0: [141  65 248 150 110 105 112 122 107 155  75 144 166]
1: [116 104 126  94  49 146  62  49 214 153 164 140 166]
2: [160  89  14 191 123  75 174 120 124 121 114  82 139]
3: [151  18 210 113  93  57 161 134 113 101  63 151 235]
4: [111 206 127 102 160 148 117 165  65  94 155 153 102]
5: [139  93 159 136 100 134  99 127 170 168  93 107 173]
6: [ 81  66 111 165  89 162 122 103 201 184 130  84  94]
7: [104 177 125 139 104 153 137 150 101 158 136 119  80]
8: [127  50 175 162 148  91 143 140 126 118  80 124 151]
9: [153  98  69 116  84 100 161 148 129 120 112 125 156]
10: [115  97 214 145 157 107 150 143  84 107  99 142 158]
11: [118 109 132 143 145 140 133 116 167 141 129 123 103]
12: [147 100 210 124 108 133  91 124 127 135 114 174 174]
13: [150 121 104 132 121 121  99 116 160 138 134 109 157]
14: [104  62 205 169  90 157 117 119 181 185  99 112 143]
15: [135  67 242 147 116 108 114 128 107 162  84 137 162]
16: [ 75  83  24 107 134 126 175 107 163  92 162  97  62]
17: [118 199 224  79 138 183  66 151 107 127 155 182 145]
18: [159 154 143  78 107  98 130 142 117 119 139 128 191]
19: [175 129 109 129 120 100 137 122 177 152  88 129 136]

[112  29 111 203 133  90 160 116 156 126  67  80 129] 8 2 11
[ 79  86  24 110 133 122 169 108 166  85 154 100  66] 16 11 9
[120  95 126  91  52 146  59  40 216 154 160 137 172] 1 13 5
[115 104 130 142 143 138 131 113 164 137 124 127  96] 11 13 19
[ 76  93 212 141 197 174 146 149  88 105 132 170  56] 10 11 4
[134  50 176 154 136  93 140 124 136 130  71 130 157] 8 15 0
[ 84 160  17 136 155 176 136 127 159 121 188 100  29] 16 7 11
[ 75 213 129 113 176 160 124 169  53  79 168 145  40] 4 7 17
[ 68  18 140 177 168 107 181 136 118  95  95 115  51] 8 11 10
[146  75 168 149 134 131 153  90 152 151 163 127 134] 11 13 5
[117  42 105 196 142  99 152 119 162 132  72  81 128] 8 11 2
[152 158 139  77 115 103 137 150 115 121 139 129 184] 18 13 9
[123 130 127  61 133 162 123 138 116 101 177 166 110] 4 11 18
[147  81 164 162 134 128 150  77 147 149 162 128 136] 11 13 5
[112 203 114 107 165 154 112 151  62  88 152 149  90] 4 7 17
[ 69 214 125 107 175 160 119 174  48  77 173 153  47] 4 7 17
[ 75  83  17 100 143 121 172 111 164  89 154  94  60] 16 11 2
[151 103 191 118 109 133  92 125 132 138 109 180 177] 12 5 15
